Each path is a new rotation, seen through one point. The rows after it are directions, each followed by how far the rotation turns it, in degrees per step (0 if it stays put).
Each turn is a multiple of 5 degrees from 10 to 175, or 0.
Each row of a path follows its step; steps can be skipped.

step 1: [-13 -16  -7  18  -1  24 -21  18  15 -15 -25   0  15   4 -11  25  33 -27
   3  -3 -45  37 -31 -12  -9  -7  20  -1   2  18 -27 -55 -19 -14 -22  -5
  19 -27 -32 -15 -14  -4   0 -24 -13  -6   5  15  -2 -13  34 -24 -25   1
  35  20  34 -26  42  10   2 -53  15 -24  10  12   7  -5  -5]
step 2: [-18  10   9   4  16  10 -19   0   1   3   0   5  32 -27  -9  41   6 -18
  19  31  19  13 -27 -32 -16 -17 -16 -52  19  33  -4  11  34  14   2   4
  45 -19 -18  19  24  -7  26  -1 -21 -28  32 -35 -30 -48  34 -10  10   5
 -31   7  40 -17   6 -14   5 -20   4  -9  -5   7  -8 -11  13]
step 4: [ 14  -7  11 -39 -55  -8 -21   3   0  11 -32  39  16 -29   1  54 -11   5
 -11  17   5  30 -36 -16   8 -33 -13  -2  26  12 -16 -46 -12  19 -25   1
  10  31 -22  -9  -9  -5   5  14  -2 -15  -4  40 -14 -25 -13   4 -32  -2
 -24  39  23   7  13  11 -10  15  17 -20 -30   6   5   0  -4]
step 6: [  6  33   7   2  -8  -8  15 -24  11  16 -23  -7  16 -31 -38 -15  26 -12
 -31  13  -7  33 -17  -5  12  -2  -5 -33 -16  42  14 -15   9  30 -20  19
  47 -21 -18  23  14 -13   3  12  -2  -5   8  -3  -7 -32  24  16 -34 -40
  24  -5  10  -6  12  48  17 -17  18  -5 -36  -1  -2   1  48]
step 7: [-21  14   8   6 -17 -25   2 -10 -23  12  24  -7  44 -32  -9  32   6 -25
 -37  12  12  26  -9 -17  33   1  23 -22  34  31 -43  20  35 -20   4 -15
  37  19 -16 -22   2  -9  12   1 -10  18  15  21   6   2 -15   1 -26 -44
 -14  32  14 -24   2  18  27 -12  23  11  30  -2  23  33 -14]
step 8: [-10 -23  37  15 -63  42  26 -13   1 -29  -5  24   8 -11   3  17  16   9
 -10  21  20  32 -30 -20  23 -10  11  -7  -5  45 -26  -4 -22  -3   7 -19
   9  27 -11  -7  26  -5   0  28  -2 -47 -27   9   3 -39  -6  -5 -34   2
  21   2  -5 -11 -17  15  16   2   6  -2  29  37  19 -26  14]
step 9: [-40  -3   3 -20 -24 -24   2  -7 -29  -4  -8  12  45 -12  29  -1  29  20
  -7  17  10 -18  -9 -20 -24 -15 -19 -21 -22  37 -28 -18 -30  15   1  11
  57  -6 -16  -3  10  -3  15  29 -21 -30 -14  45   3   8   3   4 -17   5
  -3  13 -17   8  -8 -19   9 -54  26  17 -13 -39   6  10  30]
step 11: [  5  47 -22  25  16  10   7 -27 -26  10  -1  40  24 -22   7  16  -7   6
   4  11   8   1   4 -11  -4 -25  16 -11  44  29 -29 -17  22 -15  15 -21
   6  11 -25  24  10 -13  15  35 -46 -19   0  22   3 -60  18  -2 -34 -17
   6   8   6   1  12   5  14  -3   5  49  12  17 -32  24  18]
step 12: [-19 -38 -37  -9 -31  39  26 -37 -15 -28  19  60  17  -4 -31  16  37  -5
 -18 -20   4   6 -11  12   5  19   1  22 -20  31 -61  11  24 -23   3 -17
  31 -15  -7 -10  -7  31   7   3  -1 -23 -18  13  -5 -27 -11   6  -5 -11
  -3  14  18 -11   6  12  12 -35   5   9 -19   2 -20   6   8]
step 13: [ 13   1   7  -9 -46  16 -22 -18  -5   4  -2  44  52 -29 -12  13  18 -20
   5 -29 -34  22  -6 -13   0  -3 -19  -9  -2  32  20 -51   0   5   4 -13
  29 -25 -41  14 -12 -22  11   7  -4 -39 -10  32 -11   2   3  14 -14  -1
  -5   3  24  18   7 -30  14 -20  -7  -8  54 -34  -4 -20  -2]
Speeds:
[  5   5  -1   9  -5   2   0  -2   6  -1  -1  -1  -5   7 -11   0   1   2
  -7  -7  -3   4  -9   4  -7   6   3   1   7  -3   4  -9  -4   6  -9  -2
  -6   5  -5   8   8  -2  -2   6   5  -2  -6  -7  -6   0   3   3 -11   3
  11  -2  -5   4   6   1  -3  -1   4   0  10  -5   1 -12   1]
155
[ -4   1   3   8 -11  -7   4   4   2  -2   0   1  -5  -6 -12  -1  -2  -1
   5  -2  10  -6  -3  -1  -2  -5  -4  12   4  -2  -7   1  16   0   3  -4
  -2   4   7 -11  -2   4  -3  11   0 -11  -1  -4   6  -1   4   3  -2  -8
   1   3   3   7   2   1  -2   3 -10  -3   2  -2   3   6  -3]
85
[  3   6  -3  -3   2  -6   5  -3   2  -3  11   9   8   1  -3 -13  -2  -6
   9  -2  -4   2  -1   7  -4   0  -6   8  -4   2  -7  -2  -5 -10   4  -6
   2   0  -5  12   3  -5   5   0   3  -8  -8   4   7   0  -3   6   9  -1
  -5  -3 -10   0   1   3  -2  -2  -1   9   5   5  -1   1  -8]
20
[ -4   5   1  -2   4  -3  -1   4  -6  -1  -4   7  -1   5   5  -9   0   9
   3  -5 -15   0   1  -1  16  -7   1   0  -3  -4   3  -3  -9   3   0   3
  -1   3  -6   3  -1   5   4   6   1 -10   6   1   6  -6  16  -1  -4  -7
  11   4   3  -1   0   3   3   7   0  -4  -2   0   1   6  -3]
145
[  2   0   5   0   8   1   5   1  -1  -5   6 -20  -3  -4   5   0  -2   1
   9   6  -5  -1  -1  -1  -4   4  -1   3   4   5   1   6 -10   5   2 -13
  11   2  -7  -3  -3   1  -3   8  10  -4  -8  -4   0   1  -6  -9   1  -2
   6   6   8   6   2   2   1  -4   5  -4   3   2  -1   7   3]
45
[ -3   4  -4  -9   0   4  -4  11 -12  -2  11  -9  -1   5   1  -3   2   8
 -13   0  -4  -3   4 -10  -7  -2  -4   0  -1  -6 -11   5   5  -5  -2  -3
  -1  -1   0   0   6  -2  -3   1  -2   0  -3   0  -9   2   8  11   2  -1
  -8   2   0   3  10  -3   4   5   9   2   5  -2   2   4   0]
160
[ -3  -5  -8   4   4   1   5  -3  -7  -8   3   0  -6   6   0   3  -5  -2
  -1  -7   2 -10  -5   8   3   3   4  10  -2  -3  -1   1   2   1   9   7
   9   2  -4   1  11  -2   5  -4  -7   3   5  -3   0   4  -5  -2  -5   9
  -2   5  -1  -6   2   7  -1  -5   6  -7   5  -6  14  10  -4]
160
